Here are some points, one per row:
[  3  33 -27 -14  11 -29  46   5]
[-32 -12   1  -7   7  50 -34  12]
[-40 -29  10 -12 -12  -4   9  31]
[-12 -52  39 -34 -12   5   9  31]
[ 34  30   2  31 -13  -8  10 -34]
[-31  20  -3  15 -35 -19 -44 -27]
[-17 -26  65 -39  16  50 -32 -20]
[ -7   3  -5 -11  40  30 -31   1]
[ 52  28 -34 -10  34 -54  72  10]
[  9 -21  11   9 -29 -38  42  11]
[ 55 -25  11  56 -45 -52  60 -18]
[-26 -41   6 -18 -11   5   6  38]
[ 19  32 -25 -19  29 -45  66  13]
[-27 -28  55 -58  29  51 -20  -8]
[-27   7  -5 -47  25   9  18   4]
[ 41 -15 -27  54 -55 -26 -22 -23]
[-38  46 -55 -25  93  31 -40  39]
[ 46   0 -18  30 -13 -70  62  17]
[ 55   3   5  53 -38 -31   6   1]
[ 31   6 -25  26  -4 -16  -8  37]
[-23 -25  14 -28   0  50 -21   6]
[ -6  16 -13  30 -39  -5 -28 -19]
Along one direction, these points spread out more than along any other. Where along it does each point below lie, from 0 to 99? The average is 50, and the first point in the table lies past the average.
[-13 -44  34   0 -30  -3  35 -17] --> 51
[ 50 -22 -19  62 -42 -12 -18 -12] --> 64
[-26  72 -11 -13  68  38 -52 -52] --> 31
[-14 -53  53 -24 -15  39  -9 -24] --> 35
[ 54 -39  10  51 -36 -32  22 -13] --> 69
[ -2  64   5   9 -25 -18  -9 -53] --> 55
[-44 -11  28 -36  15  43 -16  13] --> 28
[  2  12  -9  25 -44  -6 -40 -23] --> 52
[-45  10 -66 -38  68  10  -4  98] --> 34
[  7  28   4  30 -10  16 -47 -64] --> 47
[  0  21  27 -30  40  -1  34 -38] --> 46
[  5  16 -31  11  13  22 -31  18] --> 44
[-32  -3 -31  -9   1  -2   3  68] --> 45
[ -1  -2  20 -21  20  20   5  -9] --> 41
